50 stands for zero in the data rows.
Here are some numbered points:
tensor([36, 70, 58, 77, 45, 60, 29, 75, 55, 94, 33, 40, 53, 78, 50, 36]) 0
tensor([55, 58,  0, 43, 28, 55,  5, 46, 73, 43, 40, 61, 52, 71, 71, 16]) 1
tensor([52, 57, 68, 34, 42, 85, 13, 44, 50, 40, 25, 25, 85, 49, 41, 51]) 2
tensor([41, 61, 48, 43, 59, 35, 71, 47, 41, 51, 50, 56, 37, 55, 49, 38]) 3
tensor([55, 61, 99, 51, 68, 29, 55, 52, 41, 61, 65, 13, 70, 28, 55, 58]) 4
tensor([50, 38, 27, 47, 42, 24, 48, 69, 52, 63, 31, 45, 20, 54, 44, 47]) 5
tensor([41, 47, 73, 74, 32, 60, 49, 52, 58, 75, 64, 40, 22, 40, 31, 55]) 6
tensor([70, 55, 49, 68, 72,  8, 48, 42, 45, 55, 61, 52, 58, 42, 99, 38]) 7
tensor([39, 47, 59, 31, 48, 99, 44, 78, 20, 49,  0, 32, 64, 59, 15, 47]) 8
tensor([49, 39, 73, 67, 50, 63, 37, 51, 43, 71, 30, 32, 41, 44, 26, 85]) 9
tensor([52, 32, 43, 32, 44, 55, 62, 35, 36, 28, 60, 81, 51, 18, 32, 81]) 10
tensor([46, 53, 33, 49, 30, 64, 23, 45, 57, 55, 59, 44, 59, 58, 45, 27]) 11
tensor([60, 52, 49, 86, 59, 48, 35, 51, 62, 84, 73, 52, 57, 63, 68, 65]) 12
tensor([43, 31, 39, 41, 47, 45, 68, 50, 77, 40, 65, 64, 15, 47, 43, 57]) 13
tensor([36, 56, 77, 27, 39, 34, 74, 58, 40, 34, 38, 34, 35, 39, 33, 33]) 14
tensor([46, 44, 65, 47, 49, 48, 52, 45, 44, 51, 54, 48, 33, 38, 51, 64]) 15
tensor([62, 33,  1, 42, 60, 38, 44, 51, 83, 26, 74, 75, 38, 53, 75, 55]) 16
tensor([46, 47, 90, 73, 87, 63, 66, 71, 54, 69, 65, 22, 60, 59, 64, 62]) 17
tensor([44, 60, 21, 58, 34, 59, 37, 53, 78, 62, 61, 70, 48, 61, 45, 29]) 18
tensor([49, 42, 50, 64, 44, 42, 62, 56, 66, 55, 71, 62, 46, 47, 53, 40]) 19
tensor([53, 47, 58, 63, 66, 21, 90, 22, 47, 28, 99, 70, 43, 40, 81, 65]) 20
tensor([39, 65, 80, 78, 55, 43, 49, 75, 39, 84, 48, 20, 38, 72, 48, 49]) 21
tensor([52, 41, 52, 59, 43, 44, 60, 31, 38, 28, 91, 45, 49, 41, 65, 53]) 22
tensor([45, 49, 72, 75, 46, 75, 59, 56, 46, 73, 46, 44, 60, 65, 35, 52]) 23
tensor([44, 56, 53, 56, 39, 70, 31, 56, 59, 57, 34, 51, 44, 70, 36, 51]) 24
tensor([41, 32, 56, 39, 58, 42, 37, 46, 23, 48, 32, 50, 16, 40, 33, 99]) 25
tensor([43, 45, 52, 47, 33, 62, 31, 38, 43, 45, 52, 43, 50, 39, 38, 65]) 26
tensor([54, 56, 23, 64, 30, 87, 20, 48, 73, 58, 51, 64, 68, 56, 44, 39]) 27
tensor([52, 56, 85, 93, 63, 43, 66, 22, 58, 81, 79, 52, 66, 58, 57, 53]) 28
tensor([52, 63, 44, 20, 39, 58, 37, 61, 34, 38,  4, 39, 59, 50, 41, 11]) 29
tensor([50, 63, 37, 76, 28, 70, 37, 53, 56, 63, 41, 63, 62, 73, 33, 26]) 30
tensor([53, 51, 28, 87, 49, 36, 45, 58, 92, 66, 85, 49, 34, 70, 77, 54]) 31
tensor([43, 45, 60, 28, 73, 32, 85, 68, 49, 44, 38, 41, 49, 55, 49, 56]) 32
tensor([51, 41, 77, 62, 80, 33, 57, 58, 63, 67, 59, 40, 49, 56, 60, 92]) 33
tensor([57, 51, 49, 64, 32, 88, 38, 39, 43, 56, 19, 59, 81, 58, 35, 32]) 34
tensor([56, 45, 47, 64, 49, 39, 68, 71, 52, 55, 31, 47, 54, 39, 49, 43]) 35
tensor([44, 56, 79, 78, 24, 61, 61, 62, 39, 74, 49, 39, 48, 40, 15, 25]) 36
tensor([36, 53, 59, 64, 23, 52, 39, 39, 46, 52, 70, 47, 18, 54, 42, 60]) 37
tensor([36, 33, 76, 55, 31, 80, 23, 62, 46, 70, 20, 29, 24, 57, 20, 78]) 38
tensor([53, 55, 71, 48, 55, 60, 57, 45, 41, 51, 24, 47, 55, 50, 45, 47]) 39
tensor([52, 55, 52, 30, 43, 23, 68, 65, 38, 42, 27, 34, 52, 35, 53, 24]) 40
tensor([58, 64, 24, 19, 57, 59, 25, 31, 74, 33, 45, 64, 71, 45, 64, 40]) 41
tensor([41, 50, 73, 50, 62, 29, 63, 73, 13, 74,  9, 29, 38, 58, 28, 69]) 42
tensor([50, 56, 33, 48, 37, 93, 31, 51, 51, 56, 21, 57, 73, 54, 25, 29]) 43
tensor([55, 64, 37, 70, 33, 67, 46, 55, 50, 68, 39, 66, 68, 70, 43, 22]) 44
tensor([35, 57, 67, 40, 47, 58, 62, 51, 33, 46, 56, 44, 30, 43, 37, 50]) 45
tensor([47, 49, 35, 75, 36, 55, 60, 58, 57, 55, 85, 64, 50, 57, 59, 35]) 46
tensor([55, 55, 66, 39, 45, 60, 60, 39, 43, 49, 29, 45, 47, 46, 47, 50]) 47
tensor([53, 57, 34, 53, 24, 79, 35, 43, 52, 43, 39, 51, 64, 66, 52, 39]) 48
tensor([57, 60, 63, 43, 41, 53, 51, 39, 45, 48, 26, 53, 56, 46, 44, 40]) 49
tensor([49, 48, 38, 49, 42, 83, 36, 62, 68, 78, 19, 58, 52, 50, 32, 37]) 50
tensor([36, 45, 82, 14, 55, 39, 56, 79, 22, 33, 14, 15, 45, 50, 36, 45]) 51
tensor([61, 67, 77, 46, 73, 34, 50, 36, 69, 37, 85, 28, 80, 51, 88, 42]) 52
tensor([34, 61, 40, 37, 33, 42, 53, 44, 49, 56, 65, 62, 21, 66, 47, 40]) 53
tensor([42, 50, 55, 42, 41, 67, 36, 61, 52, 53, 51, 31, 49, 63, 55, 49]) 54
tensor([67, 50,  6, 85, 50,  2, 60, 46, 67, 61, 88, 81, 57, 49, 77, 41]) 55
tensor([50, 58, 46, 46, 51, 48, 59, 40, 58, 49, 79, 60, 53, 50, 62, 46]) 56
tensor([60, 45, 58, 60, 74, 25, 81, 27, 47, 26, 99, 60, 54, 38, 75, 65]) 57
tensor([65, 21, 50, 66, 73, 38, 94, 61, 41, 60, 54, 61, 62, 15, 59, 57]) 58
tensor([46, 49, 83, 45, 68, 37, 58, 35, 50, 38, 83, 27, 51, 39, 71, 79]) 59
tensor([46, 48, 52, 14, 38, 64, 17, 45, 58, 40, 21, 38, 31, 29, 24, 61]) 60
tensor([51, 54, 22, 54, 33, 56, 40, 40, 70, 62, 62, 71, 49, 56, 52, 26]) 61
tensor([49, 54, 55, 72, 59, 44, 48, 62, 49, 73, 50, 21, 51, 62, 52, 38]) 62
tensor([42, 61, 11,  0, 49, 36, 27, 58, 70, 31, 36, 56, 26, 38, 64, 21]) 63
tensor([46, 59, 65, 72, 60, 40, 54, 62, 46, 68, 49, 15, 60, 56, 49, 34]) 64
tensor([47, 48, 45, 19, 50, 76, 52, 55, 50, 37, 12, 55, 58, 58, 33, 49]) 65
tensor([64, 57, 45, 70, 29, 34, 53, 25, 72, 45, 99, 51, 47, 24, 75, 31]) 66
tensor([51, 47, 33, 79, 38, 49, 39, 70, 79, 65, 67, 54, 26, 79, 57, 46]) 67
tensor([51, 41, 28, 60, 30, 53, 53, 57, 37, 50, 35, 77, 36, 55, 32, 57]) 68
tensor([49, 49, 46, 70, 33, 82, 40, 46, 65, 59, 67, 50, 65, 45, 39, 53]) 69
tensor([34, 52,  9, 25, 25, 70, 19, 56, 52, 33, 36, 57, 38, 68, 40, 47]) 70
tensor([52, 38, 32, 35, 50, 57, 60, 31, 45, 25, 68, 79, 49, 18, 41, 76]) 71
tensor([61, 57, 36, 56, 86,  0, 49, 56, 61, 44, 93, 33, 65, 39, 99, 31]) 72
tensor([52, 42, 99, 26, 99,  0, 96, 56, 34, 41, 78, 19, 33, 30, 98, 80]) 73
tensor([45, 65, 68, 33, 73, 36, 44, 53, 47, 60, 32, 33, 49, 44, 55, 50]) 74
tensor([52, 56, 80, 38, 73, 27, 58, 41, 60, 44, 62, 36, 44, 42, 72, 56]) 75
tensor([48, 46, 14, 53, 48, 48, 57, 37, 58, 32, 81, 82, 48, 47, 63, 41]) 76
tensor([64, 48, 52, 61, 90, 13, 66, 56, 42, 54, 56, 55, 66, 51, 67, 59]) 77
tensor([45, 46, 75, 75, 44, 55, 78, 82, 44, 67, 37, 36, 36, 81, 35, 43]) 78
tensor([48, 57, 58, 75, 44, 42, 51, 59, 45, 67, 58, 20, 45, 64, 53, 36]) 79
tensor([45, 50, 11, 51, 30, 39, 64, 62, 44, 38, 54, 73, 46, 58, 54, 22]) 80
tensor([61, 44, 37, 99, 34, 76, 46, 29, 64, 64, 87, 78, 85, 60, 57, 46]) 81
tensor([35, 55, 21, 26, 25, 75, 36, 56, 46, 41, 33, 58, 51, 70, 30, 31]) 82
tensor([43, 41, 33, 44, 43, 37, 60, 40, 49, 35, 75, 78, 26, 44, 58, 61]) 83
tensor([49, 29, 15, 83,  0, 73, 20, 39, 61, 68, 64, 80, 45, 55, 48, 58]) 84
tensor([45, 39, 64, 63, 61, 21, 54, 54, 66, 53, 74, 35, 25, 47, 53, 91]) 85
tensor([49, 48, 28, 24, 49, 68, 40, 62, 59, 44, 17, 59, 47, 61, 37, 32]) 86
tensor([57, 56, 38, 34, 69, 42, 65, 42, 43, 31, 57, 70, 77, 54, 59, 35]) 87
tensor([43, 73, 65, 16, 72,  0, 73, 54, 19, 20, 68, 29, 61, 32, 70, 45]) 88
tensor([52, 49, 41, 69, 21, 95, 33, 40, 46, 59, 20, 68, 78, 64, 25, 36]) 89
tensor([63, 72, 25, 99, 22, 69, 25, 41, 75, 67, 80, 71, 76, 65, 70,  1]) 90
tensor([54, 36, 32, 59, 49, 39, 58, 49, 52, 50, 32, 52, 19, 59, 46, 88]) 91
tensor([60, 54, 27, 27, 57, 74, 39, 35, 59, 36, 45, 70, 68, 49, 66, 46]) 92
tensor([50, 49, 99, 73, 59, 49, 68, 65, 36, 76, 38, 10, 34, 38, 37, 65]) 93
tensor([50, 52, 82, 47, 61, 41, 59, 29, 51, 51, 81, 36, 35, 33, 66, 59]) 94
New points follow, each followed by the numbers of its three nearest points above, smallest number first.
tensor([48, 50, 30, 50, 47, 51, 41, 54, 54, 45, 65, 60, 64, 45, 62, 67]) 19 26 56
tensor([60, 50, 68, 53, 66, 63, 41, 60, 46, 51, 27, 30, 61, 49, 44, 62]) 39 47 74
tensor([57, 35, 49, 59, 60, 43, 49, 43, 40, 52, 34, 52, 48, 33, 40, 70]) 15 26 39
tensor([40, 32, 73, 61, 17, 79, 29, 64, 34, 72, 16, 31, 29, 48, 20, 75]) 9 24 38
tensor([46, 51, 14, 51, 17, 51, 69, 60, 48, 37, 58, 65, 52, 57, 42, 22]) 46 61 80
tensor([39, 63, 94, 35, 74, 50, 43, 68, 38, 69, 23,  8, 50, 57, 50, 58]) 51 74 93
tensor([65, 62, 64, 17, 55, 18, 33, 34, 37, 40, 26, 41, 46, 27, 47, 62]) 47 49 74
tensor([39, 45, 82, 47, 73, 36, 88, 57, 36, 48, 61, 33, 42, 52, 56, 48]) 3 32 75
tensor([51, 55, 99, 79, 65, 40, 66, 66, 36, 69, 46, 15, 41, 34, 42, 68]) 4 21 93
tensor([30, 57, 38, 41, 46, 59, 34, 68, 32, 54, 39, 51, 33, 71, 33, 67]) 24 54 68
tensor([47, 52, 86, 49, 52, 28, 66, 52, 38, 50, 47, 34, 29, 41, 39, 74]) 15 45 93
tensor([75, 66, 99, 65, 84, 53, 50, 47, 31, 65, 43, 12, 99, 39, 69, 51]) 4 17 64
tensor([54, 62, 61, 43, 39, 59, 55, 45, 50, 38, 59, 47, 67, 43, 41, 29]) 47 49 56
tensor([38, 60, 69, 37, 45, 51, 66, 44, 29, 45, 60, 52, 30, 44, 43, 60]) 3 15 45
tensor([50, 53, 69, 39, 78, 31, 61, 41, 42, 43, 63, 49, 52, 47, 66, 57]) 59 75 94
tensor([42, 53, 72, 72, 27, 69, 55, 61, 43, 78, 32, 40, 48, 48, 11, 28]) 6 23 36
tensor([53, 28, 32, 20, 48, 33, 66, 54, 66, 26, 45, 51, 15, 16, 52, 56]) 13 15 83
tensor([45, 41,  0, 36,  9, 77,  0, 39, 76, 34, 36, 60, 46, 54, 33, 44]) 1 27 70
tensor([51, 38, 47, 57, 62, 49, 59, 42, 44, 54, 45, 44, 36, 41, 46, 62]) 15 47 91
tensor([53, 54, 41, 52, 42, 44, 41, 49, 45, 57, 36, 56, 47, 49, 45, 44]) 35 47 49
tensor([31, 46,  3, 31, 20, 75,  8, 53, 56, 38, 33, 62, 35, 68, 33, 44]) 70 82 86
tensor([65, 61, 73, 70, 69, 29, 45, 37, 73, 53, 85, 43, 58, 43, 84, 48]) 7 52 75
tensor([49, 30, 11, 82,  3, 76, 19, 33, 62, 63, 62, 80, 50, 54, 42, 61]) 27 69 84
tensor([44, 37, 69, 69, 23, 57, 57, 41, 24, 75, 28, 65, 41, 25, 19, 82]) 9 15 68
tensor([55, 38, 61, 82, 55, 59, 73, 65, 44, 57, 55, 58, 84, 56, 42, 52]) 19 23 35
tensor([43, 34, 51, 47, 47, 44, 35, 41, 22, 41, 37, 55, 14, 53, 35, 99]) 15 25 91
tensor([39, 55, 42, 52, 40, 66, 31, 60, 62, 52, 53, 36, 42, 69, 51, 49]) 11 24 54
tensor([43, 40, 67, 71, 43, 73, 47, 61, 51, 66, 48, 36, 60, 59, 34, 59]) 23 24 69
tensor([26, 43, 78, 43,  0, 87, 35, 55, 40, 67,  8, 40, 15, 55,  0, 58]) 9 24 38
tensor([37, 54, 52, 48, 39, 55, 65, 63, 34, 48, 45, 52, 42, 47, 39, 38]) 3 45 47
tensor([65, 44, 62, 51, 66, 53, 58, 56, 40, 49, 15, 54, 66, 45, 52, 58]) 39 47 49
tensor([56, 51, 48, 61, 59, 47, 68, 57, 75, 64, 68, 64, 50, 46, 45, 45]) 19 46 56
tensor([34, 59, 94, 21, 54,  5, 86, 76, 67, 61, 46,  1,  0, 48, 31, 28]) 14 32 51
tensor([36, 44, 43, 47, 40, 46, 56, 47, 31, 46, 58, 58, 28, 71, 42, 57]) 3 45 53
tensor([56, 47, 32, 45, 65, 45, 67, 52, 53, 35, 53, 66, 66, 39, 67, 65]) 56 87 92
tensor([50, 54, 65, 25, 48, 31, 67, 71, 36, 39, 24, 26, 43, 37, 48, 23]) 14 40 51
tensor([55, 42, 61, 69, 52, 76, 48, 55, 54, 66, 43, 51, 66, 58, 50, 61]) 23 24 69
tensor([40, 57,  6, 18, 38, 74, 18, 51, 57, 29, 37, 63, 47, 66, 45, 48]) 70 82 86
tensor([50, 45, 99, 26, 99,  0, 99, 55, 34, 39, 83, 13, 27, 30, 99, 80]) 59 73 75
tensor([38, 58, 17, 40,  7, 80, 39, 57, 47, 40, 40, 65, 55, 68, 20, 23]) 48 70 82
tensor([45, 44,  0, 33,  0, 75,  0, 38, 83, 41, 39, 62, 36, 47, 35, 40]) 1 27 70
tensor([41, 71, 59, 23, 63, 25, 63, 79, 27, 33, 29, 28, 60, 58, 44, 22]) 14 40 51
tensor([47, 51, 45, 24, 51, 75, 49, 60, 52, 43, 15, 47, 54, 56, 33, 45]) 47 65 86
tensor([61, 60, 36, 54, 90,  5, 50, 45, 57, 42, 97, 41, 55, 40, 99, 35]) 7 52 72
tensor([51, 62, 57, 46, 20, 55, 61, 33, 36, 35, 45, 52, 58, 32, 39, 29]) 39 47 49
tensor([49, 30, 19, 75, 38, 60, 53, 59, 41, 64, 36, 73, 54, 43, 40, 70]) 35 68 91
tensor([57, 53, 51, 62, 56, 55, 71, 53, 68, 62, 69, 64, 52, 39, 48, 46]) 19 46 56
tensor([52, 59, 80, 79, 63, 40, 61, 33, 42, 77, 68, 48, 63, 58, 61, 53]) 12 28 64
tensor([53, 45,  1, 31, 12, 65, 23, 48, 58, 28, 19, 62, 24, 64, 39, 36]) 70 82 86
tensor([41, 33, 79, 81, 67, 37, 77, 55, 41, 74, 71, 50, 38, 49, 55, 93]) 17 33 85
tensor([50, 25, 58, 63, 44, 59, 61, 56, 50, 73, 30, 57, 42, 41, 27, 66]) 9 23 35
tensor([53, 44, 32, 41, 74, 54, 58, 46, 68, 39, 73, 62, 62, 64, 73, 53]) 56 76 87
tensor([61, 46, 80, 60, 63, 65, 57, 62, 46, 63, 11, 49, 63, 46, 49, 52]) 39 47 49
tensor([57, 61, 51, 61, 66, 44, 12, 29, 76, 54, 86, 46, 56, 65, 82, 78]) 12 31 56
tensor([40, 55, 75, 38, 49, 59, 63, 44, 34, 40, 61, 38, 57, 54, 32, 49]) 39 45 47
tensor([50, 42,  0, 31, 50, 48, 48, 47, 86, 37, 60, 91, 24, 45, 53, 49]) 13 16 76
tensor([43, 32, 64, 39, 61, 42, 42, 45, 14, 50, 25, 59, 22, 39, 29, 99]) 9 15 25
tensor([50, 45, 47, 68, 46, 44, 44, 48, 51, 66, 46, 53, 43, 54, 55, 66]) 15 19 91
tensor([44, 59, 66, 12, 75, 56, 58, 68, 37, 29, 20, 22, 66, 60, 43, 34]) 51 65 74
tensor([67, 31,  0, 62, 14, 64, 19, 26, 84, 44, 47, 77, 33, 44, 51, 53]) 27 61 84
tensor([41, 48, 60, 68, 26, 54, 51, 39, 55, 59, 73, 50, 34, 53, 40, 56]) 6 19 37
tensor([66, 47, 64, 49, 64, 54, 40, 42, 73, 46, 70, 52, 53, 43, 60, 48]) 19 56 75
tensor([33, 67, 53, 26, 58, 31, 38, 79, 42, 55, 40, 23, 28, 67, 52, 48]) 5 54 74
tensor([47, 42, 20, 42, 16, 74, 48, 50, 51, 24, 53, 67, 46, 54, 31, 32]) 48 70 82
tensor([52, 41, 73, 62, 33, 59, 76, 41, 60, 46, 70, 56, 42, 26, 43, 68]) 6 15 19
tensor([45, 56, 56, 30, 57, 32, 56, 19, 52, 34, 73, 67, 28, 37, 61, 66]) 56 83 94
tensor([56, 62, 80, 99, 55, 40, 72, 32, 50, 79, 68, 56, 66, 56, 59, 52]) 12 23 28
tensor([55, 38,  0, 81,  6, 85, 28, 25, 91, 45, 78, 88, 56, 72, 63, 43]) 27 81 84
tensor([50, 62, 67, 75, 44, 55, 62, 33, 21, 59, 61, 53, 65, 54, 45, 45]) 23 39 49
tensor([44, 50, 65, 42, 47, 52, 29, 60, 29, 43, 40, 27, 48, 61, 46, 46]) 26 39 54
tensor([63, 54, 39, 48, 84, 40, 46, 46, 82, 53, 63, 62, 60, 46, 66, 62]) 19 56 77
tensor([61, 68, 77, 46, 74, 13, 79, 45, 51, 40, 63, 34, 53, 51, 86, 34]) 7 52 75
tensor([66, 54, 99, 73, 45, 43, 59, 49, 48, 63, 61, 13, 69, 25, 42, 57]) 4 64 93
tensor([55, 59,  0, 41, 36, 47, 14, 50, 69, 32, 40, 66, 62, 68, 79, 11]) 1 41 61
tensor([40, 67, 60, 45, 46, 63, 64, 45, 32, 41, 60, 49, 63, 59, 29, 41]) 39 45 47
tensor([47, 63, 42, 61, 46, 51, 27, 91, 56, 99,  0, 33, 43, 79, 20, 36]) 0 24 50
tensor([38, 65, 63, 31, 75, 19, 49, 60, 19, 51, 51, 27, 51, 50, 55, 42]) 3 74 88
tensor([54, 63, 35, 38, 44, 57, 22, 53, 74, 51, 51, 43, 63, 44, 60, 13]) 11 41 61
tensor([33, 45, 61, 54, 34, 76, 24, 48, 48, 73, 32, 41, 21, 53, 26, 77]) 9 24 38
tensor([52, 46,  0, 27,  7, 79,  0, 35, 81, 37, 32, 67, 42, 50, 40, 47]) 1 27 70
tensor([47, 42, 21, 35, 85, 47, 43, 73, 38, 41, 26, 57, 58, 71, 61, 60]) 32 65 86
tensor([51, 52, 37, 17, 82,  7, 32, 47, 52, 30, 67, 46, 29, 40, 75, 65]) 74 75 83
tensor([69, 54, 42, 65, 59, 37, 73, 34, 56, 37, 92, 70, 81, 28, 75, 52]) 20 56 57
tensor([54, 44, 62, 72, 53, 59, 77, 59, 47, 53, 54, 51, 83, 57, 39, 43]) 23 35 39
tensor([53, 33, 30, 60, 59, 55, 43, 35, 37, 20, 59, 51, 61, 53, 68, 75]) 22 26 71
tensor([52, 47, 28, 60, 25, 82, 26, 51, 67, 55, 41, 55, 69, 46, 36, 34]) 27 43 48
tensor([43, 46, 44, 45, 44, 37, 56, 35, 48, 38, 69, 75, 34, 38, 55, 56]) 15 56 83
tensor([48, 50,  8, 53, 29, 45, 62, 61, 54, 40, 64, 65, 50, 59, 56, 18]) 46 61 80
tensor([60, 50, 53,  7, 77, 25, 40, 54, 64, 40, 24, 21, 43, 29, 59, 37]) 40 74 75
tensor([55, 49,  0, 50, 34, 44, 13, 47, 67, 39, 47, 64, 61, 67, 82, 18]) 1 11 61
tensor([45, 62, 70, 40, 49, 57, 60, 42, 31, 46, 58, 40, 57, 50, 29, 45]) 39 45 47
tensor([64, 50, 24, 43, 52, 66, 42, 33, 66, 39, 51, 69, 60, 49, 62, 40]) 41 61 92
tensor([53, 62, 77, 76, 29, 40, 35, 43, 31, 62, 42,  0, 37, 55, 56, 51]) 62 64 79
tensor([49, 47, 48, 51, 41, 79,  1, 55, 32, 67,  5, 30, 73, 47, 45, 54]) 2 34 43
tensor([71, 41, 45, 75, 58, 40, 42, 56, 56, 61, 58, 40, 69, 43, 70, 56]) 12 35 62
tensor([60, 39, 62, 65, 36, 58, 40, 53, 35, 49, 27, 44, 48, 41, 36, 83]) 9 15 26
tensor([35, 54, 70, 28, 31, 48, 69, 71, 35, 50, 27, 25, 37, 42, 27, 25]) 14 40 51
tensor([39, 65, 45, 40, 57, 36, 68, 52, 35, 44, 50, 61, 43, 57, 52, 49]) 3 45 53
tensor([65, 51, 71, 51, 70, 46, 47, 50, 61, 49, 65, 41, 53, 43, 60, 46]) 56 75 94
tensor([46, 32, 41, 41, 39, 44, 57, 52, 44, 40, 46, 43, 31, 35, 34, 55]) 15 26 45
tensor([41, 63, 71, 41, 57, 67, 67, 62, 27, 44, 30, 35, 78, 43, 33, 34]) 39 47 49
tensor([33, 53, 11, 33, 21, 69, 22, 55, 46, 43, 38, 61, 37, 66, 40, 40]) 70 82 86
tensor([55, 62, 72, 72, 65, 26, 56, 33, 49, 65, 88, 50, 62, 50, 67, 47]) 28 56 94
tensor([46, 42, 30, 75, 39, 62, 61, 53, 59, 49, 80, 61, 56, 55, 64, 33]) 19 46 56
tensor([54, 59, 60, 41, 73, 47, 33, 46, 68, 72, 22, 33, 43, 52, 53, 66]) 39 47 74
tensor([40, 49, 60, 64, 28, 48, 42, 48, 59, 62, 72, 48, 17, 59, 43, 46]) 6 37 53
tensor([45, 40, 63, 72, 40, 70, 50, 63, 47, 64, 43, 46, 66, 60, 32, 61]) 23 24 69
tensor([52, 60, 59, 85, 67, 45, 38, 56, 60, 85, 67, 48, 52, 57, 62, 47]) 12 62 79
tensor([67, 69, 99, 59, 75, 50, 41, 38, 36, 56, 39, 18, 89, 40, 71, 45]) 4 64 74
tensor([53, 51, 10, 66, 26, 83, 22, 21, 61, 43, 66, 92, 74, 40, 46, 38]) 27 61 84
tensor([46, 59, 61, 44,  9, 54, 65, 66, 40, 69,  9, 40, 42, 32, 17, 17]) 14 36 49
tensor([61, 32, 52, 83, 99, 15, 76, 62, 43, 81, 49, 70, 54, 51, 71, 81]) 33 58 77
tensor([49, 56, 61, 27, 41, 80, 16, 40, 51, 38, 36, 30, 72, 50, 47, 40]) 2 48 54
tensor([37, 53,  8, 15, 38, 72, 22, 51, 58, 25, 36, 69, 36, 63, 46, 49]) 70 82 86
tensor([54, 50, 54, 20, 63, 31, 61, 43, 58, 18, 69, 36, 50, 38, 72, 55]) 56 59 75
tensor([55, 72, 30, 99,  9, 73, 19, 25, 71, 75, 88, 63, 82, 59, 67,  6]) 27 81 90
tensor([46, 49, 49, 65, 37, 77, 32, 40, 65, 57, 59, 50, 62, 51, 37, 52]) 11 27 69
tensor([41, 43, 26, 37, 33, 46, 50, 29, 50, 19, 85, 72, 29, 53, 57, 62]) 22 76 83
tensor([46, 38, 44, 58, 47, 47, 78, 34, 47, 19, 87, 67, 60, 48, 53, 53]) 22 56 76
tensor([42, 58, 52, 61, 39, 74, 21, 55, 60, 64, 33, 47, 44, 71, 41, 57]) 24 50 54
tensor([49, 39, 42, 74, 35, 45, 55, 57, 65, 65, 62, 60, 46, 49, 53, 36]) 19 46 61
tensor([51, 63, 75, 51, 42, 71, 31, 50, 53, 65, 55, 30, 64, 40, 46, 37]) 49 54 69
tensor([51, 48, 16, 14, 74, 48, 37, 47, 71, 24, 69, 61, 36, 63, 76, 59]) 16 41 92
tensor([43, 51, 84, 51, 66, 40, 55, 66, 31, 61, 43,  8, 55, 49, 46, 46]) 4 64 74
tensor([58, 42, 30, 53, 71, 33, 67, 47, 55, 36, 64, 67, 72, 36, 76, 53]) 56 77 87
tensor([50, 45, 43, 21, 47, 74, 41, 38, 45, 23, 24, 66, 67, 41, 39, 52]) 65 86 92
tensor([61, 49, 40, 65, 63, 53, 53, 61, 87, 75, 73, 61, 53, 46, 48, 40]) 18 19 46
tensor([39, 66, 42, 45, 33, 45, 61, 60, 28, 52, 39, 52, 38, 55, 43, 29]) 3 45 53
tensor([39, 50, 58, 39, 41, 59, 50, 40, 56, 54, 49, 41, 21, 55, 58, 59]) 15 45 54
tensor([45, 55, 73, 75, 62, 57, 61, 49, 31, 78, 47, 67, 46, 60, 47, 63]) 15 23 39
tensor([73, 67, 20, 88, 18, 46, 35, 43, 75, 59, 73, 68, 65, 47, 57, 15]) 18 61 90
tensor([41, 77, 52, 27, 62, 27, 60, 75, 20, 29, 33, 35, 56, 56, 53, 15]) 14 29 40
tensor([38, 43, 76,  1, 66, 48, 31, 69, 31, 37,  0,  4, 25, 37, 55, 61]) 51 60 74
tensor([58, 59, 63, 31, 32, 94,  0, 54, 42, 49, 10, 21, 83, 31, 38, 36]) 2 34 43
tensor([55, 54, 51, 42, 60, 39, 82, 51, 50, 42, 57, 64, 49, 50, 55, 34]) 3 56 87
tensor([52, 55, 41, 48, 41, 78, 27, 39, 63, 42, 58, 54, 77, 64, 58, 51]) 11 27 48
tensor([25, 46, 75, 43,  5, 86, 34, 53, 40, 71,  3, 35,  9, 53,  0, 50]) 24 38 60
tensor([51, 63, 52, 45, 38, 58, 58, 33, 55, 35, 66, 61, 72, 46, 35, 29]) 49 56 87
tensor([33, 39, 85, 76, 64, 40, 70, 65, 45, 74, 56, 42, 35, 52, 47, 93]) 33 85 93
tensor([63, 30, 53, 93, 92, 12, 69, 55, 44, 76, 50, 63, 48, 51, 77, 82]) 33 58 77
tensor([50, 39, 27, 71, 32, 54, 59, 52, 41, 60, 43, 71, 39, 53, 36, 58]) 19 68 91
tensor([55, 45, 55, 58, 53, 38, 65, 46, 68, 42, 81, 55, 33, 37, 54, 42]) 13 19 56
tensor([56, 68, 46, 54, 48, 29, 59, 48, 38, 42, 59, 51, 54, 55, 57, 23]) 3 56 87
tensor([59, 49, 36, 42, 72, 51, 53, 38, 53, 27, 62, 64, 75, 58, 79, 55]) 56 87 92
tensor([53, 50, 72, 64, 44, 61, 27, 57, 50, 73, 29, 13, 44, 44, 37, 57]) 9 38 62
tensor([49, 34, 55, 50, 58, 57, 79, 63, 57, 45, 55, 56, 49, 57, 44, 42]) 3 19 35
tensor([52, 58, 78, 71, 69, 25, 68, 33, 40, 69, 81, 56, 62, 46, 72, 60]) 28 77 94
tensor([62, 46, 41, 95, 43, 73, 45, 27, 72, 57, 91, 78, 89, 52, 58, 56]) 46 69 81
tensor([57, 50, 46, 80, 66, 51, 57, 52, 71, 57, 74, 57, 94, 40, 71, 69]) 12 19 56
tensor([64, 43, 32, 65, 62, 11, 56, 59, 72, 66, 66, 50, 38, 33, 61, 81]) 33 77 85
tensor([60, 52, 26, 43, 60, 59, 44, 31, 74, 41, 61, 72, 58, 58, 60, 44]) 41 56 92
tensor([47, 65, 55, 32, 70, 34, 37, 50, 23, 54, 43, 35, 55, 54, 60, 34]) 3 39 74
tensor([62, 64, 54, 77, 42, 67, 49, 52, 54, 60, 79, 50, 78, 47, 44, 31]) 44 46 69
tensor([61, 46, 32, 99, 29, 82, 44, 25, 73, 54, 93, 79, 84, 53, 60, 54]) 46 69 81
tensor([63, 20,  0, 76, 23, 72,  9, 41, 69, 67, 41, 73, 34, 35, 36, 74]) 27 68 84
tensor([45, 59, 66, 45, 15, 58, 65, 61, 38, 62, 15, 40, 45, 30,  7, 15]) 14 36 49
tensor([54, 36, 64, 65, 73, 58, 68, 62, 61, 62, 45, 56, 49, 49, 53, 75]) 15 33 35
tensor([43, 64, 54, 75, 41, 60, 34, 67, 58, 87, 40, 36, 50, 67, 47, 30]) 0 62 79
tensor([63, 45, 47, 76, 53, 40, 29, 48, 59, 63, 66, 49, 75, 49, 73, 60]) 12 19 56
tensor([45, 44, 51, 40, 48, 92, 43, 47, 33, 34, 19, 62, 71, 68, 28, 63]) 34 43 65
tensor([38, 53, 78, 10, 58, 42, 51, 73, 17, 24, 11, 12, 50, 48, 36, 43]) 14 40 51
tensor([55, 40, 65, 77, 32, 69, 67, 50, 30, 45, 48, 46, 74, 32, 32, 57]) 23 39 69
